Rotation paths and how fast each direction turns (degrees a step):
Each turn is a multiple of 5 degrees from 10 to 175, or 0.
Each row of a path follows its step; steps can be skipped.

step 11: [  9  -2   6  -7   6  -2   5  15   0  17  -9   0   2 -11 -22  10  -8  -9
  -8 -37 -20 -30  20 -20  11 -15  -1 -13  18  -2 -14  -1   7  -1 -10  -4
   2   1  -8   3 -30  15  10 -22  -1   8  11]
step 12: [ 11   0  -2 -17  -2  -3  -1   5 -32  23  -1   2  -8   3 -31  24  -3  -9
 -20  -3  -2 -15   8  -1   1   7 -11  -8  -1  10   2   1 -14  -3 -20  -3
   4  42  -4 -22  -3  -1  -5 -18  -6   7  14]
step 14: [ 28  -7  -2  -4  -6   6  11   2 -15  10  -6  17  27  -4 -16 -24  16 -30
 -10 -10   2  12   4  -9   1   1 -22 -16   8 -14  -3  15 -16   5   4 -26
  -4  -1  -6   6 -27  -5  18   3  -2  17   2]
step 20: [  1  -5  -9  -4   8  10   2  -8 -22  10   8  10  -4  -4  10  20  11 -27
  -7 -29 -10 -24  21 -14   5   8  17  10   0  15 -11   6 -16   9  16 -12
  11  21  -6  25 -11 -20  10   8  -3  -3  14]
step 22: [  8  34  -2 -18   4  22  -8   2 -11  -2  26  20  12   0 -15 -19   1   0
  -4 -20  -5 -20   8 -12  -9  10 -23 -18 -10   5  -6 -18   4   0 -10 -26
 -24  10   8   7   7  -3   7  -3   0 -10   4]
step 29: [ 17  -6  -7  -1 -12  13  26   9 -12   5   3  -5   5   0  -6   5  24  -1
   5 -20 -42 -34  -8  -4   1 -10 -17   7   8  17 -19  12   3  -6   5   5
  11  -7   9  18  11   2  -6   1  15   2  17]
step 34: [-17   8   0  -7  -9 -11   7 -12 -22   0 -22   9  10  -3 -25  10  17  15
 -16  -5 -29 -14  13  20 -17  -6   2  11 -11  -1  -6 -11  12 -20  -8  14
   8   6  -1  23   8  -7  24  10   2 -17   4]
step 37: [  0   7  11 -20 -13 -12  16  -1   7  21  -2  11  28 -12  -2  20  37  22
  -3 -14   0  -2   8  -3  -5 -33   2 -18   1  11  11  10   3   2 -13 -13
   7  20  -3  15  10   8  -9  -1   6  -6  10]
[ 4 -1  3 -4  2 -3  2  0  7 -1  8  3 -2 -7 -4 11  0 -3 -6  3  0 -3  5 -7
 -1  4 -1  3  7  0  2  0  5 -2  0  3 10  1 -1  0  2 -5  1  1  1  4  7] | 45
[ 9 -1 -8  4  2 -7  5  8  5  3  4  8  5  1 -2 -4  4  0 -4  2  1 -4 -1  7
  2 -6 -1  0  0  0  2 -4  5 -2  6  0 -3  4  1  0 -2 -3  1 -8 -2 -6 -2] | 140
[ 2  5  6  6  4  5 -2  5  1  0  2 -1 11 -1 -3 -9 -4  3 -4  1  1  4 -5  2
 -3 10 -2  6 -2 -5 -4  2  5 -5 -3 -3  3  2 -2  0  1 -2  6  5  0 -3  0] | 85
[ 6  0  1 -3 -6 -7  0 -6  3  6  3  0  1  1  4 -8  1 -3  0 -4 -1 -5  6 -2
 -3  7 -4  1 -6 -3  4  9 -1  2  4 -2  1  1  1  0 10  9 -4  0 -4  2 -1] | 45
[ -5  -2  -3   5  -3  -4  -1  -5  -5 -11  -3  -1   3   0   6   2   6  -1
   3   1   5  -2   0  -5  -5   4   0  -1   2   2  -1  -2   1  -6   9  -3
   2   1   3   3   4   0  10  -3  -4  -8   3] | 25
[ 1  3  6  4  0 -8  2 -6 -9  8 -1 -4  6 -4 -3  3 -4  2  0  4  7 -2  0  2
  5 -5  6 -4  6 -4  2  2  1 -5 -2  0  3 -2  4 -2 -1  7  4 -4  1  4 -6] | 10
[ 4 -6  5 -5  2 -3 -3  1 -7  2 -6  4  2 -2  3  3  0  4  5  2  6  0 -3  2
 -3  2  1  4 -3 -2  0 -1  7 10 10 -8  1  2 -6 -1 -1 -2 -4 -1  7  2  4] | 60

step 2: [  5  -2   8 -14   5 -13  11   1  -8 -15 -15  -3 -22  16  11   6 -26 -12
  14 -26 -27  -2   3  17  25 -21  -4  22  11  -2  -8  32   6 -11  15  30
 -11 -20   2   8   0 -15  -4 -13  -8 -13 -14]
step 3: [-14  -4  29   8  -5  -6 -16   0   3  14   9  20   5  24   9  17   0  -6
  -7   7 -34 -15   1  17  17  -9   0  14  -8   4  14   1   0  29  14  -1
  -5 -28 -14   6 -30 -25  10 -21   1   8  18]
step 4: [ -1  10 -17  13 -25  -6   7  -1   2  -4   6   7  -5  14  16  -3 -12 -16
   7  -6 -14   2  21  -5 -15 -47 -13   3 -17  -7   0   2 -10  -5  13   1
  35  -9  -9  11  -2 -22  10 -39  12  -7 -11]
step 7: [-14  16 -11 -13   2 -13 -14  13  -9  -2   8 -16 -14  28  17  -2 -31 -11
 -23   2 -10  -2 -16  12  26 -18   9 -11 -17  11  -5  23   4  11   4   9
  -8 -16  -9  -6 -22 -15 -12 -35  10  -6   8]
step 8: [ -6   9   0  18 -41  -6   4  -9   8   3  16  -4  13  15   9  17 -19  15
  13 -10 -53 -14  10 -12  -1 -22 -14  14  -9   1   0   3  20   2   1   9
  -8  -5  -3 -11 -17  -1   1 -18  -4 -18  12]
step 22: [-12 -15   7  -6   4  -5   2  -8  -1 -26   1   1  -7  32  10 -13 -22  -2
   1   2 -36  -2 -22  33  -7 -17  -5 -10 -17 -11  -9  -5  39  -5  31  -2
   0   1  21   0 -17   0   2   0   5  -5  -9]
step 25: [-14  19  -6   8  -6 -29   6  -5   0 -12  -2  -1 -15  19   5  21   1   8
  11 -28 -26  -7  -7   7 -13   2  -5  15  -9 -20   4   0  11   6  12   5
  -2 -19  -7  46   1   5 -27 -15  -9 -24 -12]
step 35: [-32  -9  17   0 -18 -14  -8 -21   0   4   8   9  -5  20  12  12 -10   0
   3   8 -34 -30  -7   3  26 -15  -3  -4 -40 -14   1   9  -7  16 -12  -1
  -1 -27   2   3  -5  -8  -4 -15   6  -1 -17]
[ 3  3  8 -5 -2  3  1  2 -6  1 -2 -5  1 -1  4 -2 -8 -1  2  2 -3  5 -1  2
  7  1 -2  1  7  6 -3 -5  5 -2  4  7 -7  3 -1 -2 -6  3  7 -5  2 -1  8] | 70
[ 7  0 -9  1 -2  8  0  3  5  0  1  0 -1 -4  8  2  0  2 -6 -4 -4 -5  2  1
 -1  1 -5  5  2  0  4  8 -5 -3 -3  3 -7  2  4 -7  2  2  7  1 -7  0 -2] | 115
[-3 -8  2 -5 -2 -2 -1  0  6  8 13 -4  2 -3 -2 -2  4  0 -2  2 -3  4  3  1
  4  2  0 -2 -1 -8  4  4  8 -3  5 -5 -4  2 -3 -2  4 -3  0 -1 -2  5  6] | 155
[  0 -13   0   0   7  -2  -4   0  -6   0  -6  -2  -5   1   1  -1   3  -3
  -1   0  -6  -7   2  11   6   1   7   3  -2   1  -5   3  -5  -1  -1  -3
   2   2   1  -7  -3   2  -3   0   4   2   3] | 90
[-2 -1 -5 -6  4 -3 -2 -5  5  2  3  6  1  2  4 -4 -6  1 -8 -2  1  1 -3  4
  3  4 -8  0  5  5 -8 -2  0 -4  4  1 -1  0  2  0  7 -6 -6  0  7 -5 -6] | 145
[-2  4  3 -2  4  4 -5 -1  3 -4 -3  3 -2  1  2 -1  3 -2  4  3 -4  3 -1  6
  3  9 -1  5 -5 -4 -3 -1  4  8  2 -1 -4 -7  5  6  6  0  9  5  0  8 -4] | 110

step 2: [  0 -28 -22  -2   4 -25  -5  -3  12  20 -12  23 -16  -2  16   1   4 -19
  -8  -8   4  21 -18  -3 -12  -9   2  -1 -27 -29 -13 -24  31  -3 -27  -7
  17 -10  13  23  12 -11  18   9  15  -2   0]
step 3: [-25   2  12  17  32  16   4  -6  24  21   8   7 -15  -4  -2 -11   7   3
  -1 -22  26  13 -21  12 -23 -11 -19 -16 -15  23   9 -18  -3 -18   2   7
  -2  18  26  -5  36   8  10   8  -7 -13  -6]
step 9: [-21 -26  27 -11  17  17  -6   9   9  12  -4  11  14 -12   7 -11 -11  17
  11 -22   3   9   2  36  -3   9 -21   2 -21   1   3 -22  14 -26   2   6
  -2   5  26   1  30 -22  13  -7  13 -21  -1]
step 21: [ -8  -6   4  -6  42 -13  19   5  18   5  -8   9  -2  18  17  10  -7  27
  16  10   6  24 -34  17 -14  -3   7 -23  -5  -9  -2   0   4   3   6   1
 -16 -30   8  -3  39   3  -8   7  15  19  10]
step 22: [ -2 -17 -20 -23   6  -1 -21  20  -5  33  -3  31  17  26  -4   0  22   8
  -3  -6  10  -2  -6   1  -1   1 -10 -12   0 -14   0 -14  20 -21  -5  13
   7  -6   5   3  25   5  28  29  -3 -30  21]
step 23: [-25 -19   9  -4  24 -21  -8   3  51  11   7 -20 -13 -12  36  -8  20 -13
  17  -1  -6  12   5  -5  -9  -8 -11 -11  -8   2  18  18   5  -5 -10  -3
  -7  10  17   5  20  -5  24  12   1 -14  10]
step 25: [ -4 -19  -2 -11  -2   3   7  -2  20 -14 -12 -18  -9  -5  22   2   5   8
  10 -27   6   5 -17   1  11  -1   0 -10 -12 -26 -29  -7   3  -5 -35 -15
  19   6  28 -13   1 -32  -6 -24 -15 -30  20]
step 30: [ -2 -18  -3 -20  -5   7 -30  -5  -6   0   6   2   7  22  34  -3   4  14
   0 -25  17   2 -28   9   3  -7   5 -20  18  -2  11  18  20  -1 -26  13
  -8   3  16 -28  18 -18   4   1  -6 -41  -2]
[ -2   0   3   1  -1   2   3  -4  -1 -13  -4  -3   1   4   3   1   3  -6
  -8  -4   4   0   4   1   7  -6   0  -1  -1   2   1  -1  -8   6   0  -4
   0   1  -3  -7  -2  -5   4  -1  -6   0   9] | 55
[  0   3   4 -12  -2   5   9   1  -6  -1   6   0  -4  -1   4   1  -4   7
   3  -5  -1  -2  -1   0   5   3   3  -1  -5   1   2   1   5  -2  -2  -1
  -3  -3  -3  -8   1  -3  -8  -7  -2  -1  -1] | 70
[-3  0 -3 -3 -5 -1 -7  0 -2 -3 -2  8  1  7 -4 -2 -2  4 -3 -7 -2  0 -2  1
  1 -3 -2 -1  2  6  4 -4  6 -1  4  4 -1 11 -3 -5 -4  6 -3  8 -3 -2 -5] | 175
[ 4  1 -1 -2  6  2 -2 -9  3  0  9  1  0  1 -3 -4  2 -7  1 -5 -3  3  4 -1
 -1  5  6 -2  1  1  6 -3  4 -5 -2  1  4  5  1 -1  1 -4  8 -6 -3 10  1] | 70
[  9   2   4   1  -3   5   4  -4   5  -5  -1  -5   6   4   2   1   1   3
  -2   2  -1   4  -2   1   3  -4   2   1   9  -2  -2  -8   1 -11   0  -1
  -4  -4   7   4   3   5  -6   1  -5  -1   0] | 85
